Here are some points:
[127 -57  30 -78  23  13  15  15 -34  -9  41  -2   7  19   4]
[-13  24  19  13  67 -30 -22 -21 -26 -10   9  14 -30 -13  -6]
[ -1  11  28  44  91  11  -9  -2 -18   4 -12   1 -27   0  -8]
[-13   6 -77 -42  81   9 -20  -9 -56 -10   1  13 -12 -12 -21]
[-24  16  54  28  35   1  21  -3  31  18 -12  16 -24  24  10]
[-40 -14  62  30 102  23  60  -5 105  41 -11 -20  -9  51  11]
[ 18   7  78   1  90 -16  13  32  16  46  38   1 -24  -9  13]
[ -37  -27   31 -113   29   -2  -90   46  -74   12   28    5   31   24
  -23]
[  8  26 -95  10  79   1  13  25 -29 -23 -21  42 -38 -40   6]
[ -28   -9 -127 -127   15  -29   15    7  -16   -5  -16   14   25  -15
  -32]
[  23   34   23   76    4   13  -26  -11 -100   -6  -16   17  -36  -21
   -4]
[ -43    7   39   12 -127    0   -3  -25   99  -35   25  -24    6    1
  -11]
[ 30  25  21 -49 -57  -8 -65 -32 -65  22  11  -8   9  23  38]
[-15  19  64  19 103  15  42   5  70   0 -10   9 -22  61  -1]
[-11  41 -26   0 101  18  29   2 -88  -5 -11  43 -29 -26 -14]
[ 62 -35  11 -17  94  -8  -9  -3 -36  -7   2  -2  -4 -23 -10]
[-17  11  35 -45 -45  -3 -15   1 -74 -11  -1  21 -16   3 -12]
[ 17  15  14  20  74  -7 -29   6 -82 -16 -16  35 -16 -14 -20]
[-28  26  29  -7 127  -7  18  18 -68  -2 -23  45 -39   3 -12]
[ -41  -32   44 -127  -21    3   38    9  -41    0   18  -20   30    9
   11]
[-59  11  85 -26  94   9  30   2 121  -9 -14 -11 -26  57  25]
[ 30 -65  -4  -7  40   5  26 -11 -52  12  19 -33 -10   7   8]
Here are 10 more points, each followed by its number:
[-23 -24  23 -88   3   2  21 -15  -5  15   7  -5  19   5  25] 0
[ -47   15   32  -64 -118   -8   -5  -13   44  -26   11  -24    8   11
  -29] 1
[ -14   -9 -127 -127 -127    3   -5  -83  -70  -25   38   -4   32 -127
   74] 2
[  24   31 -109  127   95  -10  -49   14   31   41   -6   12  -37   59
   20] 3
[ -28    3  -28 -103   -2   -2   -8    1  -99    3   14   11   10    6
    7] 4
[-15   4  46 -36  33   5  23   0 -25  30   8 -15 -27 -10 -15] 5
[-27   6  21 -32 120  16  23  24   9  20  10  -6   3   3  -9] 6
[-27  -7  39  57  16   3  76  13 127  20 -15   9   5  33   4] 7
[ -6  -8  13  34  21  15   0 -17 -88 -14  -6  12 -26  -5  -5] 8
[  -9   33  -23   26  -22    4   10    4  -81   15    8   28  -13  -33
 -110] 9
Which two of these numbered points are nearest to each point below, ignoring the 3 directions in which the first points spread most? Their numbers follow each, nearest first.
[ -4  49  18  27 127 -11 -28  57 -81  -6   4  14  62 -27 -22] > 6 4
[ -26   26  -56    8 -127   17   28  -72   51    4   -3  -23   -3 -127
  101] > 2 7
[ 18   1  23  84  24  11  44  16 105  13 -13  27  -3  16   4] > 7 1
[ 127   37  -97  127   91   13 -127   -6  127   19    2   52  -35   85
    9] > 3 7
[ -11   13   21  -13   21   -8   -2    6 -127  -11    6   50  -22   -1
   -8] > 4 8
[-36 -22   8 -77  22   1  17  -8  -4   1  -1  -6  11  -3   9] > 0 8
[-12   5  25  15 113  -1 -21  34 -24  30 -18  21 -35  -1 -16] > 6 5
[ 123  -47   40  -13  -11   10   13  -21 -102    0   -7   36   21  -10
   28] > 0 8
[-31  27  66 -48  27  -8  61  -6  40   8  30 -11  -1  70  25] > 4 0
[-27  35  12  -6  -1   0 -13  -7 -43  -8  14   1 -37   7   4] > 4 1
[ -1  30 -10 -18 127  -4  15  12 -41   3 -16  16 -33 -26  25] > 0 4
[  72  -64    4 -104    0  -44   35  -22    5  -12   15   13   35  -21
    4] > 0 7
[ 19   9 -13  11 -14  -2  14   6 -61   7   6  35 -15 -30 -75] > 9 7
[ -28   20  -56    2  -34    2  -24  -83   56    0   12   -8  -19 -127
   90] > 2 0
[ -83  -18   41 -108  -19   -6   23   47  -69   38   10  -10  127  -14
    4] > 6 4
[ 33 -26  54   2 127   7  37  14  96  16  -1 -25 -16  41  17] > 6 0
[ 127   24 -127  127   87    0 -127    3  127    4   -5   28  -41  108
  -11] > 3 7
[-42  15  28 -98  98 -12  42  24 -11  73  18   3 -44 -11   1] > 5 4
[-51  29   7  -9 -40 -13  51 -15 -61  31  12  -8  -5   4  11] > 4 8
[-11  12  59 -73  -5  -4   1  -8 -20  14  -2 -35 -10   3 -10] > 5 6
[  94   16 -113  127   -3   -3  -89   -6  127  -12    9   12  -20   69
  -10] > 3 7
[ 125  -21 -127  127   52   18 -108  -15  127   -7   27   10   21   59
   11] > 3 7
[ 39   4  28  15 -72 -17  41   6 106 -15  21  20  10  19 -11] > 7 1
[-49  54   9 -54 -88   4   3 -37 -41  13 -31 -22   2  14  19] > 4 1
[-46  41  -8 -18 -35  -6  12 -40 -36  37 -14 -24 -10   9  13] > 4 0
[ -5   9  23   2 127 -10  -3  25 -83  23  -2 -15 -27 -10  17] > 6 5
[-26  15  32  28 -11   5  71  21 122  13  -1  20 -22  23  28] > 7 1
[  70   32 -127  127  127   -6 -100   30   83   45  -13   12  -49   88
   28] > 3 7
[ -1  17  63 -45   1  -3 -12 -18  68  24   6  -9   5  39   7] > 6 0
[ -46   36   26  -28 -127  -14    3  -41  -79   23   -3  -14    1  -13
   31] > 4 0
[  6  13  75 -32 103   8  19   8 -87  54   5 -24 -39 -14 -14] > 5 6
[  17  -10   72 -100  127  -13   17   13  -66   64  -13  -19  -45  -14
    9] > 5 0
[-36  22   3 -11  44  -5   3  -7 -82 -16 -23  27 -31  -9 -18] > 4 8
[ 25   6  -2  55 127  17 -27   6 -72  -4 -14  -2 -33 -23 -19] > 6 8
[  9  17   8   2 -60 -21  53   2  67  -1  14  16  10  14  -7] > 7 1
[-14  13   8 -65 122   7   6   4 -61  24  11 -12 -31 -20   1] > 5 6
[ -16    7 -127   28   10   -8  -35  -59  -56  -11    5   10  -32 -127
   45] > 2 7
[ -46  -35   -2  -52 -114    9   28   -6   69  -33    8  -14  106    6
  -16] > 7 1
[ 100   18 -127  127   26    6  -76  -15  127    1   -5   14  -30   24
   18] > 3 7
[  -5   24   -2  -56   34  -12  -83   52 -113    8  -16   18  -29   -8
  -19] > 6 4
[   2   13  -71  -29  -93   14  -29  -62 -102  -11   -6    6  -31 -127
   76] > 2 0
[ -2  16   7 -26  61   6 -10   6 -11 -23 -15  46 -28 -26  11] > 0 1
[-49  15  71 -54 -16  -5 -16   8 -67  34  -1 -16 -24  -9   2] > 5 4
